Rotation paths and how fast each direction turns (degrees each step):
Each turn is a multiple of 5 degrees from 10 to 175, or 0.
Each row of a path follows its step; steps can be skipped.
Rotation 1:
step 0: [ 13  -3  -5  -2  -9   5   1  -1   9  10  -5 -11  13 -14 -12  13  -7  -2
   2   1   9  11 -15   2  11  -1]
step 1: [  0   8  11 -15  -2   3   0  -4  11 -13  -6   1   1  -3  -7  -9   7   2
   0   7  13   7   6  -2  23 -11]
step 2: [ -4   7   0  -3   1  -8  -3   4 -14  10   1  -4  18   9  -2  -6  16  20
  -2  -1   4  12 -12   1   5  -9]
step 3: [ -1  -5   4  -5  -2   2  -9 -13  -1 -11 -21   4   1   3  -3   7  15   9
   5   6  -5 -16 -18  -4   1   2]
step 4: [  4  -1  -4  -1   5  15   3  -7   3  23   6   0   3  -1   1  -7   3   5
   5  22   9 -15  -9  -6   1  -5]
step 5: [  4   1 -11   6  -5  -2   3   2   3  -6 -12   1   5   1 -11  14 -10   9
  -5  23  -2  -1   9  -9   4 -17]
step 6: [  1  -8 -14   1   6  13  -3   2   1  -3   2  -4  -4  -2  -4  -1   1  11
 -25  -9  12   0  -8  -2  16 -11]
step 7: [ 10  -2 -10   8  11  -4  -2  -8   3   1  -6  16  -2   6   5   1  16   8
   9  -2  -8   9   4   3  22  -7]
step 8: [-11   0  -9   3   8   2 -14 -23  -1   4   6   3  21  -9  -2   6   0   1
   1  -2   0   5  -8 -15   4   6]
step 9: [  4  -1   5  -3  -2   6   1 -11  -8   1   3  -6   6   7  -9  16   2 -16
   3  15   1  -8  -3   8  24   2]
step 10: [ -3 -12  -3  -4  -8  -7  -1   5  -9  -6  13   6   4   2  -8 -17  -7   4
   4  16   9   3  -7 -15  16  -4]
[-1  3 -2  2  2 -4  1  1  2  2  3  4  4  3  3 -7  0  2  5  5  0  3  5 -3
 -1 -3] : 125
[ 2 -2 -3  4  0 -4 -1 -6 -6 -2  6  0 -4  2  0  0 -3 -8  0 -2  0  2  1 -3
  3  1] : 25
[-2  5 -2 -3 -5  1 -1  7 -6 -4  3  0  3  1  5  2  1 -1 -6  2  1 -2  3  0
  4 -2] : 90
[-2 -1  2  0  2  0  0  1  3 -2  3  0  7 -2  0  2 -1  0  4 -4  1  4  2  2
  8  7] : 45
Rotation 2:
step 0: [ -5  -2  -1 -15  14   8  18   4   0  -3 -12   2  -3   6  17   3  -8  -8
  -4  19   1   5  -3   6  -7  -8]
step 1: [ -1  -5   5  -1  -4 -13 -14  -6   6  -2 -11  -7  -3  11  11  -9   9 -11
   6  13  -3 -16   6  -9   7  14]
step 2: [-20 -17 -14  -1   8 -11  -4   0   2 -10   0  -5  -7  -6   7   1  -1  12
   3   4  -1  16 -13  -6  -7  -2]
step 3: [ -8   5   6 -17  -9  -4   0   3  -3   6  16  -5 -13   7  11   0  -7   5
  -4  14   5  -7  20  -7  -3  -8]
step 4: [  0 -21  -3   3   1 -11 -18   5  -9  10   0 -11   7   6   3  -6   4 -10
  11  -3   0   4   4  14 -13  -6]
step 5: [ 14  -2  -1 -12   3   8  -5  11 -11  -6  -5   3 -12   5   6  -5 -14  19
  13   2  -6  13   2 -11  -2   3]
step 6: [ -5  -5  -4 -18   6   0   1   9   0  -5  -1   5  -1   4  -9 -19  -1 -26
  -6   6   8   4  14   1   0   0]
step 7: [  8 -13   3  -3   2  -4 -16   6  -3  -8   1  12 -13  -3   3  18  10 -11
  13   9 -11  -2  -8   0   1   5]
step 8: [ -1   1   4  -4  14 -16  12  -2  -6  -5   2   3  -8 -20   9 -18 -14  -1
   4   9   1   1  -5  -8  -6  -4]
step 9: [  0   5  -8 -17  -2  -8  -5   1  21   3   2   3   0  -1   9   2  10  -1
   5  13  -1  -7  14  13 -16   9]
step 10: [ -9 -12  12   5   8  -9  -5  16  -6  10  -7  -7  16  -3   7   8  -7   3
   8  18  -5   9  -3  -8  -1   5]
[ 4  1  4 -3  2  0  0  3 -2 -5 -1  9  1 -5 -2 -2  3 -2  2 -3 -2  2  3  5
  4 -3] : 40
[ 2 -6  3  1 -1  4  3 -2  2  2  0  2  0 -4  2 -1  2  3  0 -1 -5  6 -1 -8
 -3 -3] : 130
[  0  -3   2  -3   1   9   1   3   0   1 -11  -4  -1   2  -3  -1  -1  -2
   2  -1   1   0   0   1   3   3] : 65
[ 2  4 -6 -2 -1 -4  1  0  3 -5 -4 -4 -1 -4 -1 -3  1  4  3 -6  1  3  2 -4
 -2  2] : 110
[ 0  3 -1  0  3 -1 -3  5  2 -1 -3 -2 -1  0 -1  6 -7  2 -1  1 -7  2 -4  0
  2 -7] : 140
Rotation 3:
step 0: [  7  -3  -1 -12  12 -11 -20   3  -2  10  -5   3  -1  -6  -1  -1  13   5
   1   8  10   9   5   2   0  -5]
step 1: [  5 -12   2  -9  -3  14   1   5   3  10  17   0  10   5  -3   8   9  -2
  16  -4  -2   3  -5  -5   7   2]
step 2: [ -3   9   1 -12  11  -1  15  -2  14   5   0   8  14  -6 -12   6  -2   3
  -8 -10   6  -1   6   1  -6  -1]
step 3: [  2   1  -2   3   1  -2 -15  -4  17   6  -2  10  -6   2   4  11   1  -2
  -1   2  -3 -19  11   1  15  -1]
step 4: [ -3   9  -3   8  -5  26  -6 -12  -5   3   7   1   7  10   1   5   2  -2
  -6  -2  -3   5  11   4  -7  -1]
step 5: [ -2  -8  -1  -3  11  -8   3  -4  -1  -4  -2   1   3   3  11   4   6  -6
 -15  -5  -8  -1   0  10 -11 -23]
step 6: [  6  -7  13  11   4   3  -7   0  -1 -11   6  11 -16  -5   0   6  19   3
  10  -5  -3  -3   2   0  -6   1]
step 7: [  3  -2   1   3   3  12   8  -5  -1  -8   0  13  13   1  -6 -13   3  17
  -2   5  -6   8  -4 -11   5 -11]
step 8: [ -7 -13   6   4   8  -4  -1   0  13  12   2   2   0 -16  -3  -5  -3   7
  -3  14   2   0  -6  17  -2  -4]
step 9: [ 12   1   3 -13   1   9  -4  -5 -12   2   4   2  -4 -10   1   5   7   6
   2   4  -2   4   8  13  18  11]
step 10: [  4   2   4  -2   8  -3   8  -7  -2  -1  15   0  15  14  -5  12 -14   5
   4  -2  -6  -1 -10   9   5  -3]
[ 6  2 -4  7 -4 -1  4  3 -1 -2  2  1 -3  1  1 -4  4  0  0  1  3 -1  2  3
 -3 -7] : 45
[-5  3  3  0  0 -6 -1  8  0  5 -3  2 -2  1  3  2  5  4 -2  3 -2 -3  0  4
 -1  1] : 130
[ 0  3  2 -1 -5  1 -2 -2 -4 -1 -4  1 -1  4 -4  3 -6 -3  0  0 -1 -3  3  9
  2 -3] : 60
